One vector is turned by the same rotation once a step. Each row is the vector after some number of steps, and that number follows the row.
The counts run from 0 to 243.
-21; -3; 27; -6; -9; -16; -12; 0; -2; 0; -1; -8; -12; -6; -3; -17; 12; 8; 7; -13; -7; 10; -3; 1; 6; -7; -16; -5; 9; -3; -3; -6; 1; 17; -8; -22; -20; -11; -10; 7; -5; -10; 6; 5; 6; 15; -9; 6; -4  118
-6; 8; 12; 2; -12; -16; -12; -9; 10; -2; -17; -8; -3; -6; -4; -3; 13; 7; -1; -4; 20; 1; -2; -17; 18; 14; 0; 17; -5; -15; 8; -3; 18; 3; 24; -1; 13; -8; 18; 1; -9; 22; -12; -9; -4; 0; 1; 7; 2  0
-16; 0; -5; 0; 0; -19; -22; 2; 9; 11; -5; 4; 14; 5; -11; -16; -5; 15; -6; -24; 28; -4; -7; -2; 5; 10; 0; -5; 7; 5; -4; 8; 13; -7; 7; -24; -2; 9; 6; 22; 3; -6; 4; -12; -5; -5; -14; 8; -4  113
22; -3; -21; -25; -13; 11; 0; 6; 13; -6; 7; -5; -5; 2; 0; 5; -29; -7; 9; 0; 6; 8; -16; 8; 1; -3; -8; -3; 2; 1; -8; 4; -1; 17; -10; -10; -6; 19; -3; 14; -6; 26; 4; 4; 16; 12; -7; 2; 4  207
29; 9; -9; -8; -5; 2; 5; 6; 6; 8; 10; -18; 6; 5; -3; 12; -3; -13; -2; 15; 4; -4; 14; -5; 3; 21; 4; 1; -11; -7; 11; 3; 10; -3; -17; -11; -8; -6; 4; -11; 2; 30; 18; 8; -13; 11; -12; 5; 23  13
7; 0; 9; 14; -2; -23; -15; 0; -4; 4; 5; 11; 18; -1; -4; -14; -10; -11; -11; -13; -8; -6; 13; 17; -7; 20; -1; -4; -12; -7; -11; -10; 5; -3; 5; -15; -20; 3; 13; -4; 17; 9; 14; -7; -1; -8; -9; 12; -11  131
6; -10; 9; -3; -9; -28; -9; -1; -3; 4; 3; 17; 15; 0; 4; -9; -1; 1; -1; -11; -3; 4; 1; 7; 7; 2; -3; -1; -7; -8; -12; 16; 12; 19; -7; -21; -6; -4; 1; 10; 31; 6; 3; 2; -11; 8; -6; 0; -9  120
6; 2; 12; -9; -3; 28; 9; 6; 12; 0; -1; -10; -9; 2; 7; 12; 7; -2; 3; -3; 5; 17; -3; -16; -8; -31; -23; -5; 12; -10; 12; 7; -12; 0; 0; 18; -1; -19; -10; 12; 3; -14; 10; -7; 16; 19; -14; -3; 7  89
21; 1; -15; 10; -2; 24; 20; -10; 5; -8; 1; 10; -11; -9; -2; 11; -1; -12; 4; 1; 6; -4; 4; 4; 4; -4; -17; -6; 8; -5; 3; 5; -22; 7; -10; 3; 8; -6; -18; 7; 21; 3; 5; -8; 3; 1; 16; -2; 3  79
14; 6; -17; 3; 8; 25; -5; 11; 18; -3; 0; -6; -2; -5; 3; 9; -7; 0; -5; -6; 18; 9; -11; -3; 8; -8; -10; -6; 7; -4; 4; -4; -16; -15; 0; 7; 10; -16; -8; 14; -8; -7; 14; -21; 14; 11; -9; 6; 1  86
19; 5; -6; 1; 12; 21; 3; -10; 3; -3; 11; -4; -3; 1; 5; -12; 3; 5; 2; 11; -6; 0; 20; -5; -14; -2; -16; 2; -6; 6; 2; -16; -2; 12; -12; -6; -21; -13; -20; -11; -9; 5; 14; 4; -7; 7; 7; -3; 10  20
11; 10; 10; 8; -4; -6; 9; -15; 7; 27; 29; 9; -6; 8; 23; 2; 16; 9; -16; 8; 1; -8; 0; 15; -1; -18; -2; -9; -3; 2; -2; -7; -2; -5; 2; -10; -11; -10; 9; -7; 1; 22; -4; 5; -11; -7; 3; -11; 0  186
-12; 7; 10; 24; -12; 13; 18; -11; 19; -5; 5; 19; -6; -8; 1; -3; 9; -7; -1; -4; -6; -3; 2; 1; -15; -3; -6; 0; 17; -1; 0; -17; -14; -4; 14; 6; 21; -5; 6; 4; 7; 9; -3; -5; 14; -12; 2; 4; 5  77
-5; -13; 15; 14; -14; -3; -5; 0; 10; -18; -14; -1; 19; 8; -7; -9; -9; 10; -11; -6; -3; 8; 18; -16; -9; 10; 9; 14; -23; -4; -11; -1; 10; 6; 23; 15; -7; -8; 5; -6; -6; -12; 4; -8; 8; -12; 7; 5; -1  143
-16; -14; -11; -15; 4; 13; 6; 9; -10; -19; 9; -5; -6; 1; 9; -2; 15; 5; 3; 14; -17; 9; -3; 7; -2; -10; 3; -7; -13; 7; -2; -8; 6; 4; -30; 6; -9; 20; -22; -11; -16; 4; -5; 23; -7; 0; -3; -5; -10  38
-18; -6; -1; 2; -18; 13; 13; 7; 6; -11; -2; -3; -14; -15; -5; 21; 8; -12; -1; 9; -9; -4; -10; 13; 5; 8; 2; 0; 3; -15; 5; -11; -3; -17; -6; 6; 24; -13; -19; -15; -4; 10; -7; 10; 20; 13; 8; -5; 9  67
-7; -16; -2; -4; 8; -10; 0; -7; 12; -8; 10; 11; 14; 4; 27; -10; -4; 4; -5; 2; -4; 3; -5; -12; -13; -2; 16; -10; -14; 0; -23; -7; 8; 6; -6; 0; 4; 27; 7; 3; -1; 11; 3; 14; -3; -1; -8; 0; -9  36
5; -13; -16; -9; 10; -11; -16; 7; -8; 6; -5; -5; 12; -7; -14; -9; -11; 0; 0; -15; 25; -9; -1; -2; 6; 8; -2; -15; 4; 5; 3; 19; 14; -4; -10; -25; -6; 0; 0; 13; 9; -2; 12; -15; 1; 7; -6; 1; 5  112
-6; -2; 10; -9; -11; -2; 6; 20; 0; 0; -11; -16; -21; 2; -3; -8; 15; -3; 20; -9; -11; 10; -9; -6; -5; 7; 5; -5; 23; -1; -2; -5; -10; 6; -14; -6; 8; 2; -18; 10; 1; -22; -8; 18; 9; 2; 2; 15; 1  235
4; 5; 18; 5; 6; -5; -3; -12; 17; 10; -6; 18; 18; 4; 4; -8; 8; 13; -19; 16; -10; -9; 1; -10; 10; -2; 1; 15; -13; -15; -1; -7; 11; 5; 17; -8; 3; -3; 12; 0; 15; 19; 1; 11; -10; 5; 1; -3; -2  7
-19; -4; 11; 15; -8; -12; 18; -6; -6; 7; 8; -2; -13; 0; 15; -8; 27; 15; 6; -2; 7; 3; 1; -17; 8; -13; 10; 2; 8; -8; -10; -12; -17; 12; 7; -1; 17; -8; 3; -1; -12; 13; -6; 21; -2; 12; -13; 1; 13  176
3; 0; 5; -1; 5; 3; 0; 4; 12; 1; 6; -3; -1; -16; 0; -2; 2; -13; -8; 16; -3; -2; 8; -6; 12; -1; -8; 10; -17; -24; 9; -17; 7; 3; -8; -6; 3; 1; -14; -18; -8; 23; 13; 4; -2; 29; -7; 0; 9  9
-12; 4; 25; 7; 4; 6; -1; 2; 4; 3; -8; 4; 5; -11; -1; -4; 8; 1; -14; 24; -11; -3; 8; -18; 6; 2; -3; 11; -10; -26; 7; -6; 12; -2; 5; -2; 6; -10; 2; -10; 0; 22; 5; 12; 2; 25; -8; 2; 5  8
9; 5; 2; -2; -15; 1; -11; -10; 14; -10; -1; 2; 4; 4; 19; -9; 10; 19; -4; 9; 7; 14; -1; -29; -1; 1; 13; 0; -7; 15; -2; -1; 19; 3; -1; -9; -3; 13; -2; 14; -14; 6; -4; 11; -19; -18; 17; 4; -2  29
-9; 9; -13; 1; -18; 24; 5; -11; 0; -1; 6; -6; -22; 3; -7; -1; 3; 2; 7; 7; 4; -6; 1; 1; 4; -10; -13; 8; 3; 15; 19; -1; -4; 5; -8; -22; -14; -9; -1; 8; -16; 17; -6; 10; 14; 0; 12; -7; 19  195
32; 6; -26; 7; 5; 23; 9; 6; 9; -1; -13; 0; 7; 7; -10; 11; -18; -7; 1; -2; 11; -1; -6; -3; 13; -2; -2; -1; 9; 14; 8; 13; -16; -10; 4; -5; 14; 2; -9; 27; 22; 3; 0; -6; 3; -8; 10; 7; -3  83
5; -9; -22; 1; 8; 6; 4; 5; -15; 15; 2; -27; 4; -1; -4; 8; -9; 20; -6; 13; 18; -5; 1; -21; 11; 6; 6; -2; 5; 12; -9; -8; -1; -5; 8; 2; 11; -8; -2; -13; -5; -13; -1; -5; 7; 5; -14; -21; 9  170
-6; 6; 27; 0; -18; -15; -4; 10; -8; 0; 2; -13; 3; 0; -9; 4; 5; -3; -3; -3; -24; 0; 13; 2; 0; 13; -9; 2; -5; 0; 5; 2; 10; -4; -7; -11; -32; -18; 2; -12; 5; -6; 7; -2; 6; -2; -9; -1; 9  129
10; -14; 13; -3; 3; -15; -9; 7; -11; 2; -2; -1; -3; -6; -4; -6; -4; 7; 0; 2; -7; 10; 5; 5; 14; -13; -23; -2; -1; -11; -8; 5; 0; 23; -16; -28; -21; -14; -18; 5; 14; -12; 11; 7; -2; 16; -2; -1; -5  119
-10; -4; 3; -5; 4; 10; -4; 8; 10; 6; -9; -3; -2; -1; -10; 0; -16; -1; 9; 1; -12; 2; 0; -15; -14; 12; -9; -16; 20; 9; -9; 1; -2; 4; -1; 3; 2; 0; -11; -1; 15; -33; 7; -9; 27; 1; -10; -11; 1  228
6; 2; -13; 4; 0; 9; 6; -4; 2; 13; 29; -12; -11; -2; 25; 6; 11; 12; -10; 14; 8; -1; -8; 8; 11; -9; -16; -7; -4; -1; 2; -9; -8; -12; -10; -10; -17; -13; 0; -11; -16; 13; 0; -6; 1; 7; -14; -11; 9  185
-27; -8; 18; -1; -24; -11; -12; 8; 2; -8; -13; -1; -5; -3; -16; 6; 10; -6; -3; 0; -14; 1; -3; -1; 3; 12; 10; 12; -10; -10; 9; 11; 30; -16; -15; -6; -12; -12; -3; -5; 1; 3; 3; 1; 6; 3; -6; 8; 3  125
-21; -18; -2; -2; -2; 0; 10; -6; -19; -6; 0; -2; -17; -1; -15; -3; 4; -1; 19; 5; -17; -5; 5; 2; -4; 0; -3; -1; 10; 22; -11; 0; -5; 19; 2; -4; 0; 11; -6; -6; 7; -13; -26; 17; 16; -5; 11; -15; 7  52
-4; -9; -3; -13; 12; 8; 11; -10; 22; -7; 1; 17; 10; -9; -5; -1; -13; -14; 5; 6; -16; -9; -6; 6; -23; 9; 4; -13; 6; 5; 1; 15; 4; 8; -8; 4; 14; 29; 2; 11; 30; 12; 0; -3; 7; -14; 7; -2; -2  219
18; -3; -1; -8; 21; 1; 13; 16; -18; 14; 18; -19; 9; 4; -1; 11; 1; 7; -4; 12; -11; 3; 17; -2; -7; 0; 1; 1; -7; 3; 1; -19; -21; 8; 11; 22; -13; 10; -7; -9; 1; 0; 8; 1; -5; 3; -8; -6; -8  159
18; 2; -30; 2; 3; -6; 6; 0; -14; 15; 12; -23; -10; -3; -4; 11; 6; 8; 7; -3; 25; 2; 9; -11; 10; 15; 5; 3; 4; 11; -1; -15; -13; 9; 3; 1; 6; 4; -4; -3; -5; 13; 1; -5; -17; -12; -1; -8; 12  167
-13; -2; 1; 5; -8; -5; 7; 12; -7; 2; 2; -9; -1; 9; -2; 6; 13; 18; 2; 9; 3; -5; -7; -13; 17; 1; 22; 3; 3; -1; 2; -4; -1; -14; 3; -10; 12; -3; 9; 4; -21; 9; -14; 25; 12; 13; -13; -9; 12  180
5; 5; 19; -1; -11; 15; 10; 3; 20; 5; -14; -2; -8; 7; 5; 6; 14; 5; -3; -1; 4; 13; -6; -20; -4; -23; -5; -1; 13; 8; 8; 6; -9; -2; 18; 10; 3; -14; -5; 23; 8; -14; -8; -5; 7; -4; 2; 2; -12  88
13; -11; -14; -17; -1; -6; 4; -9; -4; 0; 19; -7; 2; 10; 4; 5; -2; -1; 1; 4; 1; -3; -1; 8; -6; 14; 14; -17; -6; 19; -12; 4; 4; -3; -12; -1; -18; 21; 4; 6; 2; 0; -20; 4; -5; -31; 5; -8; 2  43
-8; 2; 6; -12; 4; 2; 0; 18; -8; 14; 6; -24; -12; 2; -14; 10; 8; -8; 2; -5; -2; -5; 7; -5; -7; -13; -12; -7; 8; 5; 25; 4; -12; -13; -15; 8; -21; -6; 4; 19; -4; -6; 2; -7; -4; 4; -20; 4; -2  100
13; 1; 8; 0; 2; 4; 6; 5; 12; 13; -1; 9; 7; 7; 14; -2; 2; -3; 1; -13; 12; 13; -12; -7; -10; -25; -5; -3; 12; -9; 2; 3; -25; 0; 12; 10; 3; 4; 12; 32; 13; 9; 5; 5; -4; 6; -7; 13; -16  91
